In the data rows, the value 128 means zero.
Some points, one per row:
[125  95 162 110 154  99 122  98 123 123 117 128 104 164 127 110 187 115
 127 122  96 139 106]
[129 126 120 143 100 101 133 108 145 152 120 160 105 117 163 139 119 143
 105 119 108 166 150]
[125 109 121 130 134 134 141 100 151 151 111 147 125 153 141 130 120 123
 111 106 124 163 127]
[134 186  43 156 111 144 146 193  97 122 127 145 169 124 124 161  41 147
  98 125 157 106 169]
[120 143  98  94 115 152 127 202  82 113 144 133 189 181 128 149  81 118
  66 126 155 112 171]
[139  85 148 142 126 144 126  75 142 156 118 110  81 125 123 112 185 117
 173 120 133 131  91]
[116 113 154 145 141 118  94 122 137 126 135 113  98 127 106 117 159 114
 142 127 141 112 111]
[185 115 168 140 152 108 125  87 118 140 153 102 112  91 129  82 134 112
 145 132 157 132  82]
[122 154 134 177 120 154 129  95 101 121 139 109 109  90  92 126 165 120
 169 140 137 104 141]
[108  85 165 114 158 121  94  87 147 132 118 137 109 111 127 126 176 110
 123 129 106 148 140]
[109 194 107 163 122 127 153 174 104 115 129 145 162 114 148 148  61 145
  54 117 114  97 178]
[139 130 130 150 142 115 122 130 128 130 121 124 141 126 148 133 113 131
 151 123  77 106 131]
[171 104  89  84  94 113 144  96 162 172 108 149 117 140 137  86 135 141
 134 151 123 131  50]
[153 108 145 132 127 127 106  98 148 105 108 106 135 121 129 117 171 120
 140 145 135 121 104]
[139 151 121 126 123 113 103 112 142 131 113 123 124 105 144 115 129 137
 122 146 113 123 111]
[142 110 142 123 123 150 160 108 148 117 141 129 125 110 150  90 151 147
 133 121 104 151 108]
[107 148  83 117 133 141 136 197 111 122 145 113 155 168 136 154  99 126
 130 121 133 109 157]
[148 120 150 171 103 167 110 101 146 131 139  91 109 109  92 116 172 106
 134 143 150 141 116]
[135 131  62  82 114 136 135 154 131 117 113 144 153 142  95 135  67 108
 119 142 185 143 161]
[113 141 128 148 122 117 155 132 127 124 155 128 143 131 169 152  91 137
  93 140 123 115 138]
[143  90 186 100 137  89 138  78 170 132 123 129 130 128 104  72 161 127
 144 111 135 113 134]
[123 137 128 159 151 119 127 102 122 124 148 139  80 115 146 183 141  83
 111 119  68 162 175]
[ 58 157 131 131 139  80 153 135 111 141 131 165 118 162 171 176  83  88
  87  80 102 163 159]
[106 178  93 136 127 146 137 166  83 167 119 152 117 151 125 159  74 116
 103 124 129 126 164]
[ 99 167  97  74 158 134 115 181  98 139 143 135 130 177 137 179 101 102
  91 131 125 132 170]
Here are 24 more points, each followed by its number:
[124 156  60 110  82  95 164 167 147 143 136 145 173 147  96 111  80 166
  80 122 169 163 164] 0
[127  93 117 101 141 147 106 114 143 152 129 128 112 158 122 107 168 143
 125 158 130 157 125] 1
[145  93 107  93 113  82 140 125 150 130 109 157 148 137 134 143  74 139
  92 121 130 158 123] 2
[136 197  90 127 139 135 129 143  83 123 150 158 125 101 125 149  81 119
 107 146 156 129 116] 3
[119  80 123 128 126 151  95 114 139 151 107 103 127 138 123 128 178 117
 181 141 124 129  91] 4
[120  91 150 155 143 138 129 108 147  87 117 106 135 117 139 109 181 159
 129 153 122 112 104] 5
[128 172 107 118  94 168 137 164 113 113 131 119 151 126 119 147  78 145
 110 102 141 120 135] 6
[ 83 143  78 117 100 116 166 160 157  88 105 128 202 150 109 133  18 166
 114  91 153 128 194] 7
[130 129 134 105 124 128 139 149 118 123 126 127 139 144 125 141 117 102
 139 115 137  98 116] 8
[110 145  95 128 117 133 122 196 104 140 114 123 183 105  94 106 123 133
 135 136 147 145 110] 9
[204 104 175 155 172 128 159  95 144 152 108 138  86 119 125  99 173 141
 173 155 166 119 120] 10
[136  93 144 100 148 127 102 113 139 101 115  98 126 106 173 115 180 130
 153 164 124 135 100] 11
[175  98 142 146 120 108 142  70 155 149 115 123 134 111 105 117 135 110
 153 111 121 127 127] 12
[ 78 179  83 188 151 111 108 181  65 130 136 144 105 146 125 200  99 120
 123 125 114 135 133] 13
[165 104 157  96  96 127 128 105 134 141 112 107 114 124 125  76 181 138
 147 108 127 110 110] 14
[ 76 160 177 161 167 141  94 141 111 115 138 118  89 133 128 160 162 122
 114 157 125 154 116] 15
[119  65 173  92 150  75 116 108 159 140 116 125  78 130 142 111 188 121
 139 117 103 177  80] 16
[110 177 132 165 103 113 137 132 134 134 120 156 140 131 126 139  91 134
  82  94  97 121 163] 17
[150 147  38 120 111 157 135 204 120  54 126 140 210 177  93 193  42 127
 112 116 190 112 200] 18
[  2 168  98 154  81 144 133 133 100 159 179 188  93 166  54 106  97 140
  72 116 141 174 170] 19
[118 132 143 100 149 193  83 151 108 106 112  84 147 139  80 134 168 109
 153 153 166 116 132] 20
[139 129 134 138 151 157  89 143  99 116 100  82 123  98 163 154 172 140
 143 156 135  97 117] 21
[148 173  59 187  81 158 146 180 146 110 140 108 158 124 123 169  51 108
 132 132 107  98 162] 22
[112 174  93 151  92 152 122 173 109 150 135 137 148 115 136 127  72 164
 110 124 134  99 141] 23
Which two of these numbered points are nearest to each point below, looking only along the 5 directions in which the first points spread most? Their numbers follow each, nearest first.
[100 211  43 141  97 124 145 221 120  69 119 124 184 154 113 153  39 133
 130 113 166 141 170] > 18 7
[143 128 145 152 133 145 100 140 112 124 135  96 135 107 140 155 160 115
 151 162 109 114 122] > 21 15
[110 124 107 156 106 105 135 123 132 122 111 153 122 121 136 150 100 137
 114 131 100 145 157] > 17 3
[114  97 120  88 137 149 101 159 114  99 139  87 152 164 114 132 174 127
 137 154 172 105 126] > 20 8
[150  64 184 125 138 136 116  82 162 142  93  79  87 117 160  84 230 110
 184 128 135 133  59] > 10 14
[113 166  99 123  92 131 143 151 139 155 125 152 150 138 158 131  63 142
 116 103 104 111 112] > 0 17
[ 89 171  88  74 138 121 142 134 126 139 162 153 117 136 134 176  91 108
  84 139 110 158 126] > 19 17
[160 154  93 119 151 165 123 156 124  97 114 136 157 148 105 152  99 129
 123 137 164 117 133] > 9 6
[ 88 105 179 172 161 130 107 142 110 122 140  95  93 135 117 132 175 131
 162 138 103 141 113] > 15 21
[ 98 119 202 107 161 153 125  85 140 109 106 120  95 106 108 108 185 134
 183 108 128 128 137] > 11 5
[114 111 139 118 101 111 144 140 135 169 117 143 127 117 185 105  95 151
  85 109 110 135 132] > 2 17
[156 140 108 111 138 103 152 127 142  71 132 124 157 125 103 128  86 117
 121 134 165 128 169] > 9 8
[126  86 130 109 145 146  88 103  99 150 120 100  97 111 145 117 194 125
 173 164 135 142  62] > 4 10
[111 184  67 143 107 141 121 194  98 135 140 119 174 160 131 162  69 136
  96 147 119 115 151] > 6 23
[ 99 127 120 122 143 137 109 136 132  93 112 132 176 172 118 143 148 116
 106 175 120 137 148] > 8 9
[160 138 125 183 124 170  85 149  97  94  91  95 151 106 123 140 173 142
 141 131 128  88 132] > 21 5
[148 116 173 178 136 158 120 106 111 106 124 112 144 130 135 155 180 110
 148 167 118 104 134] > 21 5
[136 131 105  80 128 108 120 130 131 135 122 161 143 112 126 134  77 154
 103 104 124 136 127] > 2 8
[152  88 121 112 130 126 134 132 140 111 134  98 110 121 102 131 187 127
 186 128 140 125  97] > 4 11
[126 105 111  88 132 112 127 121 117 112 113 122 132 120 152 153 109 111
 112 138 142 125 143] > 8 2
[119 116 135 170 127 152 111 132 120 151 124  75 149 111 118 122 157 157
 184 132 122 101 107] > 21 5
[ 82 163 118 141 134 141 111 155  95 149 117 155 107 139 116 176  95 113
  86 118 124 156 138] > 19 13
[164 116 158 124 134 156 158  96 170  79 172 113 158 120 105  82 135 120
 122 120 153 102 127] > 5 14
[132 152 107  74 116 132 159 166 133 112 142 146 177 147 127 113  57 134
  87 130 153 110 167] > 7 0
[109 113 133  70 163 133 114 167 121 125 126 126 128 145 145 140 130 120
 131 129 140 121 118] > 8 1
[137  72 164 120 150 128 109  82 122 127 119 114 106 111 151 102 219 110
 139 153 129 142 100] > 11 10
[149 121 157 136 137 135 117 111 132 117 135 110 144 110 153 113 144 136
 120 141 114  92 130] > 5 21
[147 151 119 168 113  98 143  58 139 149 135 130 117 107 115  99 122 133
 126 106 121 143 124] > 12 10
[127 137 166 151 115 125 119  91 147 162 151 117 113 104  87  77 155 139
 166 132 105 124  87] > 10 12
[137 100 125 100 153 141 123 134 130 137 122 108 112 153 139 109 158 142
 153 154 136 130  90] > 1 4
[ 95 192 104 143 105 100 147 158 111 113 140 167 154 109 132 157  29 129
  71  83 106 126 190] > 17 7
[141 128 100 130 112 115 165 131 131 140 112 139 142 102 139 121  86 158
 134 108 129 111 136] > 23 3
[112 177  79 113  86 108 114 149 120 128 104 170 115 107 124 147  88 142
 122  99 137 145 153] > 3 6
[146  98 143 150 140 146  97 131 118 106 123  92 121 101 150 154 156 124
 156 130 105 137 118] > 21 5
[117  83 150 116 151 156 104 125 142 129 121 104  95 154 143 105 198 103
 162 172 130 137 100] > 4 11
[125 129 128 170 112 141 137 127 149 112 147 133 103 104 136 141 101 142
 130 107 118 120 182] > 17 3
[109  60 178  95 156 117 140  75 137  98 113 114 100 125 138 129 175 117
 142 138 148 138 124] > 11 16
